(in the rows, 128 means zero)
One hidden turn or mirror swaps the rows below in pairs. Which row is each named row swapped with?
Z_471: [115 107 106 114 121 101 166 156 143  84 134 108 129 119 129 152 124 166
 134]
Z_966: [142 153 112 193 128 108 129 153 112 121 146 126 127 119 156 140 126 137
  97]
Z_273: [134 128 116 142 137 128  74 110 135 138 136 118 136 137 150  95 123 127
 138]
Z_323: [110 111 136 125 115 135 120 142  96 129 154 142 120 137 109 122 150 145
 172]
Z_618: [136 148 145 159 112 129 103 126 158 126 164 146 115 139 115 133 134 107
 153]
Z_417: [146 112 102 136 138 123  83 109 137 131 145 119 136 137 160  95 131 133
 139]
Z_258: [118 116 141 117 120 147 120 137 119 113 163 142 138 150 110 145 155 125
 167]
Z_21: [141 118 111 131 135 105  89 112 143 136 149 111 147 127 144  87 122 128
 121]
Z_499: [143 143 153 158 121 133 103 138 162 118 162 141 108 137 101 137 144 121
 139]
Z_54: [159 156 157 167 117 119 112 149 158 117 153 141 118 150 120 135 138 123
 140]
Z_209: [122 128 134 108 115 141 136 114 113 123 151 154 127 142 104 130 150 141
 164]
Z_80: [140 167 119 169 145  96 131 137 105 128 134 121 130 118 142 146 126 120
 107]
Z_329: [144 145 109 187 138 110 130 161 118 115 152 117 123 121 155 141 123 122
  98]
Z_290: [117 129  95 108 100  96 149 169 126 105 144  99 120 108 138 154 128 163
 133]
Z_292: [135 163 110 190 142 111 132 153 121 119 135 125 128 127 146 141 130 121
 102]
Z_982: [134 120 112 125 135 114  95  97 125 133 142 109 146 117 146 100 103 122
 133]
Z_501: [139 122 116 146  87 107  97 143 170 122 142 108 132 125 138 141 105 157
  86]
Z_759: [147 112 125 128 129 155 146 129 118 117 172 154 137 157 112 136 134 133
 154]
Z_877: [108 109 143 130 127 141 127 134 104  94 127 142 123 141 108 131 149 153
 165]
Z_500: [138 108 102 111 122 113 152 142 139  78 129 104 135 115 166 155 131 154
 139]
Z_551: [145 126 103 136 134 123  87 111 148 126 154 114 143 131 154  86 129 129
 143]
Z_810: [118 119 104 113 107 112 159 162 125  93 128 109 116 114 149 162 116 164
 138]
Z_425: [117 105 142 119 126 141 137 140 108 115 136 144 121 147 121 127 146 140
 181]
Z_419: [135 115 100 139 134 125  90 104 148 129 140 114 146 129 153  91 113 131
 134]
Z_826: [157 127  91 110  97 131 139 151 119  87 123 113 137 132 148 154 120 165
 108]
Z_606: [164 151 139 163 133 135 106 144 147 139 143 149 110 147 114 128 136 123
 151]
Z_231: [125 137 122 182 104 109 144 166  95 122 132 113 132  98 122 133 130 162
 128]
Z_891: [145 124 115 144  76  90 111 140 158 128 117 121 128 117 152 142 112 157
 102]
Z_238: [125 135 104 123 126 118 112 113 142 123 157 102 136 111 126 105 145 156
 182]
Z_586: [129 120 103  90  93 122 148 151 123  86 140 108 129 117 138 155 121 165
 127]
Z_58: [157 120 103 144  97 116 110 139 163 126 128 111 117 109 149 137  86 165
 110]
Z_18: [144 147 145 158 122 126  91 136 159 135 159 142 125 159 108 135 149 125
 125]
Z_899: [148 108 119 138  86  99 105 141 168 124 123 118 121 118 138 138 116 172
  96]
Z_663: [122 109 106 110  92 106 144 161 127 104 132 110 143 120 147 172 127 166
 113]
Z_926: [135 154 110 180 139  97 132 156 132 131 145 112 127 120 154 142 112 126
  98]
Z_413: [129 115 140 116 115 140 146 142 101 118 156 154 129 147 110 141 153 146
 158]
Z_488: [128 131 107 106  86 110 162 157 118  97 129 114 133 109 127 154 113 155
 111]
Z_998: [123 131 112 142 126 127 117  97 148 124 161 101 127 107 130 113 143 152
 178]
Z_818: [133 127 108 113 109 113 157 157 126  79 129 114 123 123 158 158 119 169
 114]
Z_378: [133 163 116 183 138 106 116 142 113 120 153 121 121 118 143 142 129 129
  92]
Z_918: [131 107 147 120 130 145 137 128 114 107 154 156 131 154 126 120 143 138
 166]
Z_929: [121 116 149 146 130 152 138 120  99  96 155 141 130 144 119 137 153 147
 156]
Z_619: [136 137 128 179 102 104 146 167 108 121 115 103 138 100 130 125 141 154
 125]
Z_126: [150 117 124 144  86 108 100 122 168 120 138 117 126 126 155 136  98 171
 112]
Z_127: [131  99 149 150 132 147 141 134  98  99 138 148 134 138 134 140 151 135
 162]
Z_939: [146 151 160 160 122 125 101 129 151 120 143 147 112 136 100 144 137 126
 130]
Z_281: [150 117 127 129  98  94 110 126 175 121 124 118 130 114 132 138 100 159
 101]
Z_485: [138 114 108 108 114 105 161 147 135  83 130  96 148 121 151 139 133 166
 125]

Z_618 is swapped with Z_891
Z_209 is swapped with Z_488
Z_551 is swapped with Z_966
Z_127 is swapped with Z_500
Z_323 is swapped with Z_290

One hidden turn or mirror swaps the rows below in pairs. Which row is each named row swapped with?
Z_25: [121 137 118 128 101  79 132  85 113  97 124 131 151 124 141 126]
Z_645: [124 127  87 128 108  89  81 111  97 133 133 109 150 120 128 111]
Z_623: [100 123 111 128 150 125 138 154 130 125 121 139 149 133 148 111]
Z_557: [128 119 121 138 101 123 122  71 123 122 107 125 135  96 165 108]
Z_884: [126 165 134 136 106 118  88 122 119 125 126 125  99 130 123 103]
Z_73: [156  81  89 120 111 147 130 119 128 126 134 113 137 119 162 152]
Z_66: [109 133  92 131 114 118 110 141 136 146  95 126 142 138  93 127]
Z_617: [118 139  96 118 116  69  97 113 117 114 121 110 125 110 143 162]
Z_791: [121  86 143 128 103 109  98 129 103 124 139 102 143 129 118 121]
Z_547: [116 165 101 130  88 136 123 106 137 134 131 136 157 130 148 110]
Z_410: [167 160 112 118  93 117 138 106 143 151 126 120 115 110 121 143]
Z_624: [105 121  85 116 162 124 148 131 103 148 122  94 118 128 145 145]
Z_108: [121 159 103 129 102  87 112 119 137 136 115 106  80 135 127 153]
Z_696: [126 111 165 132 141 113 137 118 129 160 129 118 103 113 140 131]
Z_191: [133 130 115 125 134 144 157 103 130 137 105 111 163 129 159 152]
Z_900: [ 82 137 114 135 106 101  93 122  93 131 121 109  99 138 124 141]
Z_913: [164 142  90 137 111 120 106 103 105 116 139 128 107 109 114 102]
Z_5: [151 107  96 132  84 111  97 109  94 118 124 112 115 104 147 101]
Z_159: [134 119 126 120  72 121 101 127 120 139 127 129 154 142 121 106]
Z_732: [108 146 139 123 118 124 133 138 126 139 163 118 121 144 156 161]
Z_465: [118 113 119 120  91 124 138 149 130  97 131 138 100 122 162 126]
Z_828: [128 136  74 128 148 164 112 106 117 139 140 123 126 113 132 128]
Z_135: [127 159 112 128 136 161 131 107 120 114 127 108  92 122 163 139]
Z_348: [117 131  76 112 158 117 135 139 143 132 113 136 126 106 130 124]
Z_753: [125 117 102 121 123 151 158  91 117 147 102  86 149 122 128 136]
Z_305: [122 112  85 128 125 133 106 121 120 109 132 101 137 126 146 187]
Z_940: [151 119 123 129 129 161  94 100 122 122 132 111 150 119 123 111]
Z_49: [129 121 116 111 113 154 160 118 116 143 128  98 131 144 160 169]
Z_932: [127 109 117 124  79  94 128 128 124 162  94 118 122 140 110 130]
Z_513: [138 130  72 129 131 143 113 131 151 106 135 134 100 117 150 118]
Z_129: [129 100 102 129 122 118 142  99 141 159  80 106 140 131 109 132]
Z_119: [ 95 126 150 128 119 129 132 112 101 127  97  87 110 146 130 145]
Z_785: [117 116  89 126 113  77 115 133 110 124 122 101  80 145 134 134]
Z_907: [134 158 114 132 116  89 109  96 119 136 127 103 160 126 148 163]
Z_639: [139 118 107 120 131 126 159 128 104 165 114  99  82 117 133 134]
Z_104: [135  64 116 133 119 110 101 114 125 113 125 110 135 130 144 151]
Z_860: [134 128 128 116 161 113 164 121 130 127 145 134 134 126 128 134]
Z_32: [118 167 121 132 124 105 143 122 137 160 117 117  93 129 126 102]
Z_162: [129  70 118 133 118 140 121 125 116 135 133 118  84 127 153 130]
Z_316: [158 126  50 124 135 123 126 111 130 133 128 113 109 121 133 116]
Z_31: [145 117 102 135  88 122 116  76 122 167 100 109 106 121 122 124]
Z_372: [119 134 108 130 129 117 154 122  95 116 122 109  69 129 136 141]
Z_140: [138 133 107 135 118 123 107 105 122 100 159 115 107 111 182 126]
Z_347: [128 116 123 137 105  87 124  71 125 142  98 107 134 155 134 149]
Z_611: [123 114 154 131 105  98  99 136 119 129 125 128 160 140 133 124]
Z_629: [136  78 114 130 151 137 126 114 139 126 132 139 137 143 145 117]

Z_49 is swapped with Z_159
Z_348 is swapped with Z_617
Z_645 is swapped with Z_624
Z_884 is swapped with Z_135

